A single turn carries every row of the set below to another of its rows. Some are shown first; where does it send the rows asked next?
Motov: +0.54 +1.17 +0.23 +0.79 +1.03 +0.63 +1.76 +1.30 +0.25 +0.48 +1.01 -2.54 +0.79 -2.02 -0.44 +0.00 +1.26 -3.69 +0.54 +0.50 -1.15 -2.25 +1.44 -1.12 +0.58 +0.19 +0.61 +0.10 -1.94 -0.36 +0.02 -1.10 -2.67 +0.37 -1.66 -0.14 -0.94 -1.10 +0.76 +1.02 -0.99 +0.04 -0.07 +1.09 +0.09 +1.69 +0.16 -2.19 -1.36 +1.86 +1.08 -0.76 +0.51 +0.15 +1.35 -0.95 +0.85 +0.39 -0.36
pepak: -0.33 +1.23 +1.86 +1.88 +1.41 +0.44 +1.05 -0.22 +1.51 -1.49 +0.45 -1.17 -0.32 -2.39 -0.29 +1.56 +0.85 +0.94 +0.04 -0.69 -1.39 -1.93 +3.02 +0.33 +1.40 -2.11 +1.23 +0.31 -0.19 -0.43 +1.64 -1.39 +0.25 +0.81 -1.12 +1.40 -1.45 +1.39 +0.15 +0.42 -1.52 +1.40 -1.78 -1.10 +0.66 +3.24 +0.57 +0.58 -0.24 +1.53 +0.10 +0.04 -0.19 +1.57 -0.98 -1.60 -0.60 +0.56 -0.26
vegum: -0.32 -1.39 -0.15 -0.33 +1.28 +0.21 +1.09 -0.45 +0.64 +1.19 -1.30 -1.28 +1.64 -1.33 -0.98 +1.86 -0.19 -0.06 -1.15 +1.91 -0.46 -1.78 +2.14 -2.05 -0.05 -0.95 +0.32 +0.17 -1.38 -1.98 +2.08 -0.98 -1.69 +2.02 -1.04 +0.00 +0.01 +2.04 -0.32 +0.91 +1.47 +2.65 -0.02 -0.35 +0.78 +3.35 +0.71 -0.57 -1.34 +1.20 +1.35 -2.58 -0.87 -1.17 -0.83 -1.96 +0.99 -0.59 +0.24
noken: +0.12 +0.03 +1.67 +1.59 +0.08 +2.39 +3.02 +0.08 +1.25 +0.27 -1.30 -1.53 -1.36 -2.53 -0.31 +0.31 +0.85 -1.00 +0.51 -0.06 -0.78 -1.53 +2.15 -1.06 +0.15 -2.10 +0.13 +1.32 -0.42 +0.29 +1.85 -2.45 -1.28 +0.39 -0.71 +2.75 -0.66 +0.18 -1.31 +1.98 -2.07 +1.23 +0.31 -0.40 -0.24 +0.24 +1.14 -1.05 -0.42 +0.92 -0.30 -1.21 -0.19 +1.21 +1.24 -1.10 +0.36 -2.97 +0.43
nokab: -0.64 -1.58 +0.97 +0.63 +0.63 +1.72 +1.20 +0.99 +1.56 +0.52 -0.79 -1.85 -1.18 -0.54 -0.53 -0.49 +0.18 +1.33 -0.12 +0.23 -0.10 +0.47 +0.24 -1.46 +1.94 -1.30 -0.53 +1.36 -1.83 -0.43 +1.61 -1.92 +0.38 +0.26 -1.70 +0.35 -1.78 -0.03 -2.32 +0.79 +1.18 +4.22 -0.32 +0.17 -0.78 +2.33 -0.65 -1.36 -1.23 +1.39 -0.12 -2.55 -1.78 +0.33 +1.22 -1.74 +0.38 +0.53 +0.48
kubo: -0.18 +2.76 +2.15 -0.49 +2.29 +0.45 -0.71 +0.13 +1.25 +0.13 -0.43 -1.33 -0.52 -1.58 -0.41 -0.22 +0.30 +0.41 +1.02 -1.05 -0.45 -1.37 +1.86 -1.18 +0.66 -1.07 +2.12 +2.14 +0.40 -1.41 -1.32 -1.00 -1.81 -0.28 -0.67 +1.69 -1.47 +0.66 +0.73 -1.40 +1.67 +0.86 -0.12 +0.56 +0.25 +2.90 +0.78 -0.23 -0.98 +2.27 +0.01 -1.89 -0.30 +0.80 +0.13 -2.41 +0.04 +0.32 +1.47
sosef: +1.35 -0.91 +0.72 +0.70 +2.76 +0.39 +1.94 +0.11 -0.18 -0.26 +0.89 -3.59 -0.01 -0.36 +1.55 -1.14 +1.70 -2.14 -0.67 +0.48 +1.22 -2.00 +2.04 -2.55 +1.05 +1.02 +0.17 +0.22 -0.77 -0.51 +0.67 -1.74 -0.98 +0.54 +0.75 +0.84 -0.45 +0.27 -1.41 -0.34 -0.82 +0.82 -0.18 -0.63 +0.28 +1.28 +3.10 +0.08 -0.27 +1.56 +1.38 -2.32 -0.35 +0.40 +0.17 -0.48 +0.63 -0.65 +0.86
nem: -1.23 -0.25 +0.06 +0.63 +1.20 +0.38 +2.14 +2.15 +0.79 +0.82 -1.67 -2.25 +0.56 -2.29 +0.03 -0.10 -1.66 -0.85 -0.31 +0.98 +1.41 +0.14 +1.72 -1.04 +0.93 -0.34 +0.51 +0.01 -1.22 -1.14 +1.60 -2.58 -1.00 -0.09 -0.06 +0.11 -0.78 -1.66 +0.71 +0.05 -0.01 +1.17 -0.90 +1.04 +0.41 +1.82 -0.64 -0.57 +0.28 +2.60 +1.27 -0.67 +0.34 -1.13 -0.26 -2.10 +1.05 +0.52 +0.23
vage: +0.71 +0.12 +0.51 +2.02 +0.54 +2.82 +2.18 -0.79 +0.54 +0.28 +0.04 -1.68 -1.55 -2.35 -0.30 +0.39 +0.95 +0.03 +0.01 +0.40 -1.07 -0.93 +2.00 -2.17 -0.01 -0.95 -0.17 +0.10 -0.66 -0.90 +1.33 +0.13 -0.86 +0.15 +0.87 +0.38 -4.08 +0.20 -1.64 -2.15 +1.17 +1.09 +0.52 -0.63 +0.34 +2.68 +1.28 -0.79 -1.91 -0.24 +0.24 -1.42 +0.39 -0.85 +0.44 -2.00 +0.77 -1.82 +2.09
zon: -0.56 -0.46 +0.32 +0.88 +2.06 +0.58 +1.83 -0.65 +1.56 -0.33 +1.18 -2.88 -1.60 -0.82 -1.30 -0.93 +1.14 -0.92 +0.69 -0.08 -0.82 -0.89 +0.25 -0.43 +1.14 -0.71 -0.17 +1.02 -0.94 +0.57 +1.34 -1.93 -2.12 +1.20 -0.33 +1.96 -0.23 -0.19 -3.20 +1.51 +0.80 +1.51 +0.23 +0.50 -1.90 +0.57 -0.86 -1.04 -2.77 +2.85 -0.10 -0.08 +0.42 +0.96 +0.90 -1.22 +1.74 +0.23 +0.17
gitu: -1.43 +0.39 +1.16 +1.12 +2.18 +1.24 +0.57 -1.40 +1.12 -0.24 +1.00 -2.37 +1.01 -0.70 +0.02 +0.05 +2.37 -1.84 -0.62 +0.48 -1.33 -2.21 +2.38 -2.68 -0.35 -2.21 +0.31 -0.83 -1.35 -1.10 +1.41 -0.44 -3.06 +0.52 -0.77 +1.44 -0.07 +1.98 -2.51 +1.91 -0.25 +2.73 +0.28 -0.45 +1.49 +1.82 +0.09 -2.00 -0.59 +2.07 +0.99 -0.93 -0.81 -0.89 -0.06 -0.54 +0.76 +1.25 -0.38
kob: +0.95 -0.73 -0.86 +1.52 +0.06 +2.35 +1.02 -0.86 +0.29 -0.48 -1.20 -0.49 +0.85 -1.81 +0.40 -0.76 +0.83 +1.01 -0.61 +1.01 +0.52 -0.12 +1.73 +0.00 -0.57 -1.25 +1.83 -0.42 +1.45 -1.02 +1.78 +0.43 -3.04 +2.32 +0.06 +1.31 -0.89 -0.68 +0.37 +0.05 +0.68 +1.41 +0.70 -1.40 +0.19 +1.84 +0.59 -1.17 -0.60 +1.45 -0.44 +0.13 -0.08 +0.67 +0.87 -1.65 +0.64 -0.50 +2.23
ridal: +0.51 -0.36 +0.10 +1.37 +1.90 +1.55 +1.74 +0.42 +1.79 -1.51 -0.02 -2.49 +0.20 -2.34 -0.24 -0.50 +1.84 +0.54 -0.53 -0.28 +1.48 -0.57 +2.59 -2.32 +0.64 -0.52 +1.85 -0.84 +0.22 -0.11 -0.11 +1.05 -0.13 +1.04 +1.09 +0.56 -0.91 -0.79 -0.42 -0.39 +1.12 +3.29 -1.17 +0.47 -0.59 +1.10 -0.16 -0.45 -0.17 -0.12 +0.71 -0.60 +0.81 -0.58 +0.51 -1.12 -2.12 -0.11 +0.93
Ven: +0.78 +0.04 +1.02 +0.14 +2.23 +1.79 -0.76 -0.16 +1.20 -2.17 -2.04 -2.08 +1.22 -2.84 -0.49 -1.62 +1.51 -0.86 -0.15 +0.43 -0.46 -3.13 +1.79 -1.30 +0.20 -1.29 +0.97 -0.93 +0.21 -1.38 -0.27 -2.23 -3.44 -0.33 +0.29 +1.35 -0.15 +0.35 -1.35 +1.19 +0.78 +3.20 +0.09 +0.18 -1.39 +1.70 +0.98 -0.88 -1.53 +0.88 -0.51 -2.28 -1.20 +0.89 +0.91 -1.67 +1.09 -0.30 +0.09
mogi: -0.64 -0.28 +0.73 +2.26 +3.42 -0.39 +1.80 +0.05 -0.42 -1.15 +0.65 -2.13 -0.44 -0.28 +1.22 -0.28 +1.25 +1.45 +1.88 -0.49 +0.41 -0.75 +3.29 -1.64 +1.29 -1.38 -0.60 +0.96 +0.28 -0.43 +0.66 -0.20 -1.42 +1.20 -1.66 +1.72 -1.34 +0.06 +0.05 +0.58 +1.03 +1.70 -0.31 -0.16 +0.67 +2.45 +2.19 -0.04 -1.29 +3.32 +0.58 -0.61 -1.13 +1.60 -1.07 -3.29 +0.46 -0.54 +1.02

kob -> ridal
noken -> Ven
kubo -> mogi
Now these:
nem -> nokab
Motov -> zon

